Named turns come first, each shown by rows before and after it. Which turns, in which order, take the first row of each pair that follows to the second? Write the first one first, as in the answered first pair.
turn Z:
[-3  7 -4 -6 -6 10 -1 13 21 -2] |-> [-4  8 -3  5 -8  8 -4 11 19 -4]
[-16   9  -4  13 -24   2 -12  14  16  -6] |-> [-20  -6  -1  14 -24  12 -15  19   7  -7]
[  7   5   5   9  -8 -23  23  -2   2  12] |-> [  7  -4   3  15 -12 -21  16   2  -3   5]
[-15   8   3 -23   7   7  12  11   5  18] |-> [ -8  20  -2 -13   0  -4  15   4  17   8]
turn T:
[-21 -31  -3 -13   6  39 -15  13 -16  10] |-> [ 24  -4   7  29 -11 -38  24 -11  -7  11]
[ -4   3  -5  12 -17   8 -16  10  -2  -6] |-> [  1  -8   2  14 -12   2  -7  10 -19   5]
[-29  -4 -10  -4 -21  -3  -9  -6  -8  15] |-> [ -9  -5  -2   1 -22 -19   1  -7 -16  22]
turn H:
[ -7 -22 -12  22 -18  30 -37   8  -8 -32] |-> [-21 -27  -7   5 -15  38 -35  23 -14  -6]
[-11  29 -16   7  -6 -10   2 -12  31 -11] |-> [-25  25 -19   3 -10  -4   1   7  30  -1]
[ -7  14  -9  -7   3   0  -5 -25   5  -2] |-> [-13  13 -13   0  -9   2  -9 -23  11  -2]
[  0 -14   7   4  -8  -4  14  20 -14  21] |-> [ 11 -15  12   0   1 -10  17   9 -19  18]
turn U:
[ -1   3   4 -12   3   1  -2  -5   1  -2] |-> [-1 -2  4 -8  6 -4 -2 -5 -3 -3]
[  5  -1   7 -16   4  -1   3   3  -5  18] |-> [  0  -3   7 -12   5  -2   3   2  -6  19]
[ -7  -1 -10  12 -10  -5 -10  -5   2  -7] |-> [ -6   1 -10   7  -6  -1 -11 -12   3  -7]
Pairs:
Each pair is 2 to 3 turns apart.
[-15 -41  -2  -9   5  40 -21  16 -17   5] |-> [ -3   6 -24  24 -30  13 -25   0  33 -28] : T Z T
[ 25 -12  -5  33  -5 -11   6   2  -6  -4] |-> [ -1  -8 -18  25 -14  15 -13  16   6 -12] : H T
[-18  12   4 -23   4  19  -1 -14  13  -8] |-> [-15  -3  16 -21  15  16   2 -10  -8   3] : T T T
[ -2  12   5  34 -21 -12   2  -7  18 -22] |-> [  9 -25  21  23   2 -10  12   1 -24   2] : T T Z
[  0  30 -14   1  -8 -19   7   4  20  13] |-> [ 14  -1  -4  23  -7 -25   2  17 -11  21] : Z T T
[ 10  -3  22 -23  39  -5  24 -21 -26   7] |-> [-11  22  -9  -5  11  28 -20 -26  18 -45] : H T H
[ -2  23 -14  13 -17 -15  -4  -8  34 -21] |-> [  4  12   0  17 -20 -38  14   9  11  10] : H T T
[-21 -11  -8 -26   8  19  -8  18  -5   6] |-> [-11  -9   5 -29  17   2  13   7 -10  25] : Z Z T
[ -1 -13   8 -12   9 -16  25  -2  10  41] |-> [-17   3 -11   4 -22  -4   6  10  36  23] : T Z H
[ 19  19   5  -6   6 -27  18 -23  11   2] |-> [ -9  18 -12   5 -27 -12  -2  16  21   8] : H H H
